(in the rows, 128 means zero)
Y: 3 groups of rows, each row roughly a mix of its group's hidden directions
Y (78 x 10)
[85 130 124 131 92 148 145 117 73 166]
[142 88 85 100 118 119 132 79 93 129]
[107 121 101 129 103 116 137 90 64 102]
[140 101 64 131 163 126 120 102 163 138]
[82 142 80 161 167 138 150 130 151 123]
[181 120 106 136 148 122 140 110 190 115]
[142 98 148 77 165 116 151 148 136 86]
[151 117 100 148 155 96 85 118 157 83]
[122 97 164 93 143 144 158 164 174 129]
[89 136 100 169 122 106 99 116 93 90]
[128 133 91 139 173 112 144 116 155 70]
[148 72 148 155 117 137 168 92 139 108]
[148 74 141 135 127 145 192 110 137 121]
[164 86 123 99 102 128 95 108 115 173]
[142 105 144 102 157 129 188 123 164 97]
[137 151 112 62 150 119 133 161 129 167]
[81 163 126 176 114 147 122 139 87 118]
[135 144 169 140 101 100 92 80 96 139]
[148 132 129 101 158 127 189 135 174 107]
[159 96 145 144 129 95 119 84 119 77]
[125 116 66 149 170 116 119 110 161 105]
[170 93 157 78 118 90 143 116 137 135]
[154 96 144 169 111 125 128 64 127 112]
[104 139 154 99 154 167 164 160 138 167]
[167 111 184 80 122 133 132 154 138 143]
[105 157 108 140 121 76 82 144 103 102]
[104 127 145 99 126 177 164 156 115 173]
[117 145 84 116 151 109 125 170 184 124]
[100 184 149 141 107 110 123 120 74 122]
[177 115 127 102 156 105 134 117 156 75]
[145 110 79 144 106 112 90 78 109 135]
[116 168 135 141 103 101 97 127 64 126]
[161 116 82 135 139 137 106 139 188 151]
[193 118 147 100 91 126 117 101 124 152]
[87 162 112 182 138 171 110 128 123 126]
[153 128 108 133 116 176 114 138 139 195]
[82 157 143 122 136 159 160 173 104 149]
[108 75 170 137 116 138 121 92 91 109]
[128 107 94 142 141 92 89 108 114 74]
[109 126 103 139 106 134 65 152 101 166]
[89 125 135 119 130 144 161 198 134 109]
[139 127 124 107 153 155 182 138 185 137]
[125 139 80 118 126 121 86 182 133 160]
[161 90 123 143 146 146 124 87 184 122]
[126 97 148 156 123 159 193 105 107 132]
[102 140 171 152 93 119 142 118 69 128]
[131 108 106 106 142 170 143 162 170 172]
[111 187 114 147 108 99 91 138 93 135]
[130 115 154 162 102 131 165 87 77 131]
[111 126 166 141 104 118 113 101 60 113]
[172 89 95 135 137 118 115 97 172 104]
[81 156 166 143 118 153 145 170 119 156]
[182 110 123 132 132 108 72 120 165 128]
[144 138 92 87 161 127 100 152 177 140]
[136 147 84 80 147 110 108 175 148 132]
[153 134 186 105 80 134 123 135 100 153]
[161 84 129 138 146 120 137 92 175 93]
[140 87 116 103 140 128 148 168 181 100]
[171 131 79 107 153 116 94 102 158 142]
[195 103 120 107 138 111 102 110 164 120]
[171 85 118 150 116 113 76 101 113 119]
[141 129 85 109 153 124 88 150 184 116]
[123 151 155 111 91 153 180 119 93 155]
[94 172 157 104 129 136 181 144 102 130]
[76 173 141 115 117 123 136 158 82 136]
[164 83 98 97 124 106 111 87 108 112]
[133 132 103 153 112 98 67 124 143 84]
[97 133 161 120 109 173 145 129 85 168]
[131 108 169 113 143 150 192 102 141 108]
[79 130 110 168 103 122 90 125 85 135]
[91 163 112 155 146 123 166 123 119 75]
[137 86 149 160 99 124 173 99 101 103]
[100 135 80 136 132 104 76 162 154 131]
[125 146 141 130 157 107 146 141 137 51]
[74 113 93 163 135 133 90 139 121 161]
[124 147 103 142 114 95 63 140 136 91]
[120 133 147 171 101 130 146 87 71 130]
[115 183 87 126 134 125 123 167 161 155]
which group is each row in? (one row of each group first)
[134 112 182 125 109 127 170 95 90 152]
H
[109 134 176 108 134 146 193 116 111 114]
G
[146 140 156 106 130 161 164 147 162 180]
S

[138 111 108 168 106 127 168 95 78 114]
H
[157 132 156 107 135 164 195 115 133 143]
G
[134 136 123 162 95 91 82 99 102 97]
H
[100 153 84 127 132 98 86 174 139 129]
G
[161 114 96 126 115 145 118 97 149 192]
S
[109 162 100 111 139 151 146 171 165 167]
G
[114 117 88 154 178 115 103 139 172 106]
S
[117 153 113 182 115 103 88 114 115 88]
S
[149 82 159 109 147 128 174 106 138 90]
G
